In the rows, 128 means zero.
Rotation paths and how fast each direction turns (deg/step)
Each turn is a multiple of 5 degrees from 10 to 175, or 0.
Each row of a path follows its step; steps can be skipped.
path 1
step 0: [131 141 138 133 139 135 134 120 127 134 128 112 132 127 136 117 123 126
 114 129 135 126 129 135 137 124 131 125 131 137 116 117 132 130 126 139
 132 129]
step 1: [132 124 134 124 136 121 143 125 131 131 125 116 123 118 119 120 131 119
 128 121 118 133 130 139 139 130 128 112 119 132 125 122 128 133 124 142
 126 135]
step 2: [133 117 116 132 132 124 140 129 127 138 133 114 121 129 119 129 117 126
 125 121 122 145 135 130 133 139 125 128 129 126 120 136 116 126 123 131
 137 126]
step 3: [125 117 119 133 121 127 138 129 128 130 122 128 126 129 132 124 125 136
 128 121 135 140 130 116 144 133 132 134 118 128 116 132 142 120 112 129
 135 126]
step 4: [125 125 129 132 122 118 140 125 120 125 120 133 121 119 132 136 124 126
 129 121 128 123 120 124 135 146 141 130 125 136 131 134 141 124 129 134
 129 109]
step 5: [125 144 112 129 124 127 140 141 133 123 126 123 134 119 131 129 117 132
 120 130 129 129 127 127 136 142 134 125 127 129 142 132 129 124 141 126
 120 117]
step 6: [130 138 108 127 124 118 129 135 129 129 138 131 123 127 123 120 131 135
 128 129 148 123 138 134 134 138 128 129 132 134 129 116 136 135 129 129
 118 128]
step 7: [132 130 124 137 133 127 121 123 138 137 124 140 112 123 132 122 136 136
 133 126 130 129 131 130 144 136 130 130 137 133 128 121 118 139 136 130
 115 126]
step 8: [121 136 128 127 127 134 134 126 137 133 131 132 116 131 134 124 135 137
 131 115 121 139 123 137 131 135 116 133 138 126 124 142 134 138 143 127
 124 136]
step 9: [135 143 132 126 122 123 127 122 114 131 136 131 135 131 133 120 124 137
 132 109 132 140 117 140 138 122 122 134 132 127 121 135 127 133 128 122
 126 125]
step 10: [124 138 142 134 137 118 124 124 128 135 128 118 146 134 133 122 135 132
 129 116 129 134 121 132 138 126 136 128 140 135 122 123 131 119 131 138
 129 122]
step 11: [128 129 138 120 138 117 125 130 139 120 121 115 137 122 128 122 127 125
 127 118 122 140 137 146 123 137 127 127 118 134 122 125 130 126 129 139
 122 124]
Speeds:
[127 125 125 130 127 129 125 128 129 128 126 126 127 131 124 125 129 124
 130 128 124 127 136 128 130 132 125 129 130 127 129 125 125 131 124 130
 123 131] : 70
[123 128 128 125 126 130 131 132 132 126 128 126 130 129 128 126 134 130
 130 128 129 128 128 126 127 129 126 125 125 127 127 127 137 128 128 129
 127 135] : 145
[128 122 131 130 133 130 123 129 130 129 122 129 129 127 129 127 128 132
 125 128 136 129 129 126 127 129 128 130 131 129 125 126 130 128 127 130
 128 127] : 100
[130 129 129 127 136 128 127 124 125 124 129 126 131 129 129 128 133 125
 124 128 125 131 125 131 130 126 125 128 130 126 121 128 128 127 127 127
 126 130] : 35
[125 128 127 127 127 131 129 131 131 124 129 127 129 131 130 126 124 129
 123 129 130 129 132 134 125 131 127 132 126 125 125 132 125 128 130 125
 131 129] : 120
path 2
step 0: [120 118 127 131 118 136 126 123 127 122 134 122 123 135 132 120 144 124
 124 144 113 128 117 113 118 133 115 130 132 133 127 125 116 120 119 130
 123 122]
step 1: [121 121 134 132 114 139 136 118 132 128 122 122 134 117 117 110 137 117
 141 125 121 127 128 120 135 123 134 136 136 133 133 140 122 118 124 132
 119 134]
step 2: [127 137 136 125 126 139 132 120 134 123 123 113 128 135 133 102 138 122
 130 128 126 132 134 121 120 127 125 124 117 116 141 126 135 129 121 122
 129 137]
step 3: [131 122 122 134 112 147 135 131 125 128 128 122 132 139 137 114 120 122
 133 141 117 121 121 138 126 126 125 133 133 113 122 127 127 118 124 116
 136 128]
step 4: [137 123 132 126 125 140 136 119 126 134 137 116 120 133 120 121 137 126
 122 136 117 138 112 128 131 128 135 126 132 122 135 128 119 121 110 128
 116 115]
step 5: [116 122 128 132 118 129 129 117 127 126 139 115 140 116 117 114 132 107
 127 122 123 135 130 120 126 134 122 122 124 116 129 129 121 115 128 127
 129 124]
step 6: [122 132 124 121 110 133 126 120 129 111 127 139 130 134 133 103 128 125
 123 122 123 126 125 125 123 122 126 126 126 120 137 134 136 121 117 122
 113 126]
step 7: [128 115 135 131 114 148 132 128 128 128 129 114 129 131 131 121 129 130
 139 118 120 112 125 132 116 129 127 131 129 115 132 113 131 128 118 131
 118 123]
step 8: [137 138 136 126 117 137 143 122 120 126 141 112 132 130 119 118 121 122
 132 131 115 131 130 134 140 131 144 119 129 122 134 125 135 120 131 128
 119 123]
step 9: [127 117 125 125 122 127 126 123 120 120 129 115 126 122 133 115 126 117
 114 135 129 128 128 125 132 134 118 104 127 116 133 121 129 120 120 120
 126 114]
step 10: [111 114 128 135 108 128 126 136 134 113 135 132 121 123 120 118 120 123
 128 129 123 129 113 132 133 125 129 132 135 118 136 129 133 122 125 129
 114 120]
step 11: [131 132 139 130 123 134 120 126 131 114 139 113 125 129 124 116 130 129
 124 122 121 119 131 123 119 129 125 129 127 130 141 115 124 117 124 145
 109 127]
Speeds:
[128 129 128 132 125 124 130 127 126 132 125 127 133 130 123 124 131 128
 124 129 130 127 132 127 128 123 128 126 130 128 130 128 127 132 130 131
 130 123] : 100
[132 128 126 129 130 128 123 130 122 127 128 128 125 130 127 131 129 122
 129 131 130 130 122 127 130 127 129 127 127 122 129 130 126 127 130 130
 129 125] : 70
[132 126 123 126 127 132 130 132 128 133 130 123 129 128 133 128 127 128
 129 132 128 129 131 131 132 125 131 125 126 127 130 126 130 133 128 126
 127 132] : 70
[132 127 129 126 130 127 130 125 125 130 127 127 134 125 127 130 131 126
 129 129 125 129 127 124 132 135 129 124 130 132 125 129 126 128 129 129
 124 129] : 95
path 3
step 0: [134 127 126 124 129 140 142 141 119 120 116 115 136 124 124 137 131 118
 119 140 125 109 120 126 128 125 137 122 140 121 129 130 129 128 119 133
 129 124]
step 1: [124 134 113 131 127 140 129 105 125 141 126 118 117 128 125 131 122 130
 145 124 129 125 113 133 126 124 136 128 131 123 127 126 122 122 121 122
 133 139]
step 2: [132 130 138 137 134 135 123 124 115 116 136 120 135 135 133 120 129 145
 125 131 130 131 132 137 119 137 119 138 140 129 113 132 118 116 127 133
 128 135]
step 3: [132 131 131 118 118 132 116 132 126 122 142 121 120 124 138 131 137 122
 117 123 137 121 126 128 130 107 122 122 115 125 117 126 130 127 138 122
 129 140]
step 4: [136 129 130 137 125 128 131 125 124 131 123 142 130 125 129 144 132 125
 120 130 122 108 127 120 131 118 111 129 148 122 136 137 128 125 122 129
 137 126]
step 5: [131 134 113 125 143 130 123 131 133 136 137 118 135 136 122 136 128 121
 146 134 137 121 132 130 134 126 133 140 122 114 133 131 115 122 120 128
 133 133]
step 6: [121 132 130 134 134 124 127 125 119 123 134 129 135 120 109 124 128 143
 135 145 125 124 113 136 125 130 118 132 128 124 111 131 136 126 142 128
 124 135]
step 7: [138 128 143 130 140 139 132 135 136 130 136 124 119 131 140 144 131 131
 120 137 128 140 124 137 126 113 134 124 128 129 123 125 136 130 133 125
 133 143]
step 8: [128 132 132 126 128 124 137 127 117 146 138 136 130 121 120 143 126 126
 116 110 127 128 125 131 126 123 113 122 132 126 122 126 111 125 123 126
 137 120]
step 9: [140 134 126 129 141 125 129 138 133 131 122 120 145 124 131 126 128 130
 139 118 132 113 136 117 134 128 129 134 128 125 125 112 133 116 130 134
 144 134]
step 10: [128 137 132 127 132 123 129 115 129 127 137 123 128 113 120 119 134 112
 130 134 112 126 118 141 132 131 119 139 117 128 134 133 137 115 134 121
 130 137]
step 11: [142 124 143 129 137 130 136 126 144 127 140 131 127 131 137 129 135 146
 129 131 131 132 113 126 144 133 120 130 131 129 126 135 126 138 121 126
 125 132]
Speeds:
[133 130 132 128 123 131 129 125 127 125 128 127 127 128 133 122 127 126
 129 121 128 125 126 127 131 131 126 130 127 128 128 129 127 124 125 128
 128 130] : 45
[126 128 129 128 121 128 130 129 129 131 127 125 126 128 126 131 132 134
 130 125 123 126 128 131 128 127 125 133 128 127 131 127 127 128 132 131
 125 126] : 160
[124 130 127 126 129 129 125 127 127 133 125 131 133 127 129 127 123 129
 134 125 133 130 131 129 127 126 128 134 131 129 127 128 125 128 125 132
 128 129] : 100
[129 130 124 126 129 126 125 128 131 128 130 124 125 130 133 132 123 129
 131 126 128 129 128 128 135 126 130 125 127 129 129 124 129 127 130 130
 125 130] : 170
[124 123 132 130 128 127 123 132 130 128 132 128 127 124 130 125 127 131
 124 128 127 128 126 132 129 129 130 129 129 132 128 131 125 132 129 128
 128 134] : 85
path 4
step 0: [130 142 136 119 124 118 128 123 123 134 123 126 132 137 115 134 122 121
 129 119 127 128 137 128 134 122 136 119 128 117 142 124 128 123 142 130
 117 135]
step 1: [123 126 129 114 130 123 123 120 122 129 137 114 132 132 125 132 140 137
 129 123 129 134 130 130 125 135 117 117 118 129 135 127 135 117 140 114
 127 120]
step 2: [118 123 123 114 123 139 136 133 125 128 119 138 142 137 118 126 140 126
 126 132 129 134 126 116 123 124 134 128 133 133 133 128 127 116 136 121
 114 128]
step 3: [126 137 123 121 130 131 121 120 136 133 116 132 124 138 124 141 128 127
 128 139 138 124 131 134 128 146 131 129 124 126 123 122 137 122 143 129
 116 124]
step 4: [127 131 132 110 125 130 128 134 132 145 126 114 143 128 129 121 128 134
 122 129 131 127 130 130 131 132 136 127 115 125 133 137 141 127 134 129
 121 143]
step 5: [122 139 137 130 130 110 139 125 130 135 125 128 126 135 113 124 126 129
 127 121 130 142 125 121 121 133 125 123 125 124 134 129 131 110 142 130
 120 130]
step 6: [126 125 130 105 141 127 127 119 132 133 133 131 132 133 132 131 140 134
 132 124 134 132 128 119 130 127 131 132 126 120 140 115 136 127 141 120
 126 119]
step 7: [118 119 117 120 126 127 133 133 129 139 122 137 139 123 122 129 133 125
 121 127 133 137 129 132 129 131 127 122 127 143 123 131 136 128 145 124
 113 121]
step 8: [125 128 136 122 129 124 127 131 139 135 119 123 119 140 133 124 129 134
 121 133 135 126 132 128 123 140 149 138 130 127 121 128 128 120 138 121
 110 130]
step 9: [125 139 135 124 130 126 135 133 129 139 114 125 137 129 130 125 126 132
 122 122 126 128 135 135 138 135 123 132 114 121 148 125 138 131 135 130
 118 124]
step 10: [131 127 132 129 139 118 138 128 128 137 144 122 141 134 126 123 126 131
 127 120 135 137 133 125 126 139 124 132 132 136 132 128 132 113 142 116
 126 131]
step 11: [131 125 120 118 130 126 138 116 128 134 118 136 123 136 132 130 133 126
 133 118 124 135 127 117 132 123 138 129 136 125 139 133 134 128 139 114
 115 120]
Speeds:
[127 124 127 125 124 132 132 126 129 128 125 127 132 127 132 126 130 126
 127 126 129 129 127 126 130 125 133 128 125 124 133 129 130 130 122 128
 128 128] : 155
[132 134 127 129 129 130 128 132 131 127 125 127 131 130 126 125 123 128
 126 126 129 128 130 126 131 133 130 130 128 125 127 132 133 126 127 129
 134 129] : 70
[128 124 131 133 126 131 132 128 131 129 127 129 127 129 128 127 128 133
 126 128 123 129 125 124 129 126 128 123 131 128 123 130 129 123 129 125
 126 131] : 125
[129 127 128 126 131 130 129 129 129 121 129 124 128 131 129 126 127 127
 131 126 127 130 126 125 128 131 125 125 129 128 125 129 125 135 127 135
 124 128] : 0
[126 126 125 132 127 132 128 129 133 130 126 126 127 130 123 125 128 128
 127 133 128 121 130 128 127 131 126 131 125 130 129 126 127 130 124 127
 123 129] : 70
path 5
step 0: [124 127 120 114 124 143 139 130 138 124 125 132 117 134 120 130 137 120
 134 118 128 124 138 129 129 123 121 112 141 135 133 133 122 124 124 132
 136 115]
step 1: [135 133 128 124 129 119 125 123 121 135 129 115 138 119 140 115 130 133
 123 129 139 131 126 106 130 131 140 127 133 140 134 137 118 135 136 124
 130 131]
step 2: [127 115 123 132 133 137 126 128 127 122 120 130 133 127 130 144 115 118
 113 115 130 125 118 135 124 127 132 142 122 133 131 114 136 128 127 123
 111 131]
step 3: [128 137 134 126 120 128 137 125 132 134 116 141 120 121 133 116 119 134
 136 132 123 122 138 140 127 127 129 111 120 116 137 123 144 127 126 124
 133 135]
step 4: [135 131 130 125 129 114 119 128 128 128 128 123 131 121 131 134 139 138
 136 131 129 128 149 125 124 118 120 149 134 133 115 135 127 127 119 139
 129 125]
step 5: [136 114 137 128 126 129 144 134 112 122 131 121 117 136 121 142 128 119
 120 133 120 135 117 113 133 129 130 127 127 114 126 132 128 126 136 131
 129 128]
step 6: [124 137 113 123 133 136 132 128 145 121 120 119 124 143 136 118 129 127
 138 129 127 136 131 132 136 141 126 124 135 135 133 119 128 126 129 114
 129 118]
step 7: [119 134 128 125 138 128 128 115 110 140 140 128 130 119 139 126 140 130
 117 118 137 125 133 128 114 129 132 123 120 141 128 131 127 141 128 132
 133 125]
step 8: [134 124 135 135 121 131 124 137 129 123 128 134 142 121 121 134 108 117
 118 135 135 134 127 134 143 124 133 135 122 133 138 131 143 132 128 135
 125 124]
step 9: [132 134 133 118 129 135 123 125 131 124 120 137 124 127 127 121 128 129
 144 123 118 108 134 124 133 128 111 125 128 111 129 116 127 135 136 129
 117 138]
step 10: [120 124 120 117 124 118 142 127 124 132 121 125 134 122 136 133 139 135
 134 126 123 128 132 129 131 118 142 129 144 127 121 138 121 121 112 140
 133 121]
step 11: [150 121 128 129 129 116 129 128 129 118 126 124 117 138 122 138 122 135
 117 128 130 138 124 112 120 131 133 121 126 141 132 134 127 134 135 119
 120 129]
Speeds:
[126 124 130 126 124 131 127 128 125 127 127 125 131 130 132 126 127 122
 132 127 127 127 126 123 132 128 126 133 129 128 127 127 126 128 128 125
 131 135] : 95
[133 130 128 125 128 127 128 133 124 130 133 129 133 125 132 126 132 130
 126 127 127 130 127 129 125 126 132 130 131 129 123 126 127 128 127 128
 129 127] : 120
[129 126 134 130 130 130 130 131 129 127 126 130 126 130 127 125 124 126
 126 129 125 128 129 131 128 126 132 130 127 126 126 125 121 131 131 124
 124 124] : 115
[130 124 132 124 130 126 129 129 129 128 125 132 130 129 124 129 131 130
 131 130 128 128 129 127 132 128 124 128 132 124 121 129 129 127 129 133
 130 128] : 70
path 6
step 0: [122 134 117 135 126 125 140 136 132 128 117 126 130 139 123 142 135 134
 116 138 133 116 130 140 141 132 125 132 131 119 133 132 119 115 128 125
 127 109]
step 1: [126 134 120 134 135 126 134 139 127 120 132 130 135 121 116 133 135 111
 118 131 134 127 129 120 145 132 117 133 125 145 134 147 124 121 121 119
 133 127]
step 2: [128 141 133 132 142 127 134 130 132 111 115 129 126 125 124 138 126 121
 123 129 122 137 117 133 141 132 128 111 136 124 144 136 111 132 125 126
 126 132]
step 3: [126 131 135 137 139 126 128 140 140 131 125 141 137 117 126 134 141 141
 127 134 125 126 102 127 134 141 127 130 129 131 131 130 121 117 128 125
 123 119]
step 4: [123 133 106 131 145 123 132 132 135 130 131 149 129 128 129 127 135 132
 115 123 125 133 118 133 134 127 116 136 132 142 136 130 120 141 126 139
 129 129]
step 5: [130 143 123 117 141 126 116 140 130 123 124 146 126 137 121 114 128 127
 126 131 119 122 116 122 131 130 122 118 149 125 135 136 134 128 129 122
 126 133]
step 6: [132 112 127 133 131 112 132 127 137 139 121 142 130 124 115 120 117 132
 137 133 120 125 114 123 143 127 119 131 145 120 132 130 126 134 130 127
 129 117]
step 7: [114 122 128 126 143 118 128 136 141 131 138 147 138 126 125 122 122 118
 127 120 119 133 130 127 126 127 120 138 124 113 142 136 138 122 135 136
 134 132]
step 8: [121 138 126 125 129 115 131 131 148 121 123 133 134 149 128 110 124 117
 122 131 126 123 128 133 127 129 130 125 139 117 128 123 119 123 133 139
 137 115]
step 9: [128 122 132 127 119 121 133 132 130 140 138 124 143 131 116 119 126 119
 110 113 134 118 118 120 138 138 120 128 141 121 127 139 126 119 132 130
 133 117]
step 10: [119 127 135 128 128 119 130 116 145 112 126 133 130 129 129 128 118 118
 115 105 133 129 125 125 145 125 126 125 123 125 129 142 126 136 137 126
 135 131]
step 11: [124 137 143 125 126 122 129 130 148 127 132 138 128 135 119 127 126 135
 120 125 135 126 126 136 128 152 125 108 119 120 127 130 121 120 136 122
 126 126]
Speeds:
[133 124 132 125 129 128 132 128 127 130 126 127 130 128 129 132 128 135
 128 126 128 124 126 125 126 126 129 129 133 126 128 129 125 124 126 128
 130 124] : 120
[130 134 131 123 129 127 134 129 129 129 128 132 125 132 127 127 128 126
 132 128 129 130 130 127 125 125 129 122 126 132 129 131 127 127 126 131
 130 131] : 120
[128 130 130 134 134 127 133 125 134 129 131 128 126 126 131 127 128 131
 128 127 126 127 128 133 124 129 127 130 125 126 129 125 132 124 127 128
 126 127] : 90
[129 125 127 132 127 124 129 127 128 135 130 129 130 126 128 126 127 126
 130 132 132 127 130 123 125 133 123 126 127 132 126 128 122 129 126 127
 127 127] : 135
[123 132 128 125 130 131 125 124 128 127 124 128 126 131 134 127 127 128
 131 129 128 126 128 125 127 132 130 128 128 122 128 129 123 128 129 124
 125 125] : 130
path 7
step 0: [132 121 127 127 123 120 131 123 111 131 120 132 121 137 143 118 127 128
 128 148 115 119 127 133 133 134 139 124 132 128 118 126 115 142 129 135
 134 134]
step 1: [128 116 131 135 128 107 127 116 115 130 135 134 126 127 145 113 126 135
 127 127 124 120 110 134 123 127 128 129 127 126 125 139 120 142 128 123
 128 133]
step 2: [126 118 126 126 117 122 125 131 113 124 134 123 134 129 139 123 132 144
 140 135 123 134 115 115 125 110 134 133 127 130 126 136 118 142 133 120
 133 126]
step 3: [145 125 142 130 122 130 124 126 119 121 117 127 124 131 135 117 143 135
 131 143 127 128 116 122 118 112 120 136 125 126 126 125 125 144 132 133
 134 126]
step 4: [131 111 138 129 132 132 118 129 124 130 123 132 132 122 137 115 135 129
 128 134 124 122 112 126 121 126 136 129 119 138 120 127 124 143 119 147
 129 116]
step 5: [124 125 122 123 130 128 135 118 130 131 133 136 127 121 141 119 138 130
 130 133 125 120 118 125 122 124 132 136 140 148 110 127 121 148 126 136
 138 122]
step 6: [133 112 131 132 116 121 132 119 131 123 138 139 128 127 124 121 136 136
 113 141 125 129 117 127 129 120 136 125 138 126 111 125 120 140 129 126
 141 124]
step 7: [132 112 129 130 118 126 135 125 132 124 128 140 122 132 132 108 127 130
 124 135 135 130 118 120 115 120 139 136 112 131 118 135 117 131 140 122
 128 119]
step 8: [134 118 128 117 132 125 135 128 126 129 128 129 127 129 137 117 147 137
 124 129 131 133 118 122 115 116 134 136 121 132 123 115 107 126 123 123
 118 117]
step 9: [126 123 118 130 123 134 127 127 122 132 125 132 130 127 138 124 148 143
 117 138 120 119 126 123 113 124 130 133 117 123 112 113 130 130 127 134
 129 121]
step 10: [127 119 131 125 124 123 133 123 134 135 129 146 130 114 135 116 134 147
 121 118 133 127 128 128 118 125 127 131 116 125 118 118 132 141 129 140
 139 128]
step 11: [127 120 129 112 118 128 134 129 133 135 126 137 131 127 136 119 125 135
 127 126 130 131 143 114 123 122 142 123 128 125 111 119 112 143 126 129
 138 126]
Speeds:
[129 135 128 128 130 128 123 125 124 129 132 128 131 129 123 127 129 125
 127 129 131 132 130 126 128 135 132 132 127 130 132 127 130 128 126 126
 131 128] : 0
[126 128 130 126 126 133 125 126 132 128 125 126 127 129 122 126 126 124
 130 124 128 128 128 131 126 130 128 124 132 130 123 126 129 135 127 129
 131 127] : 55
[130 127 132 125 133 126 127 127 127 132 128 129 126 130 130 130 125 125
 132 128 132 123 129 126 124 130 129 128 129 125 124 131 125 126 121 127
 126 124] : 100
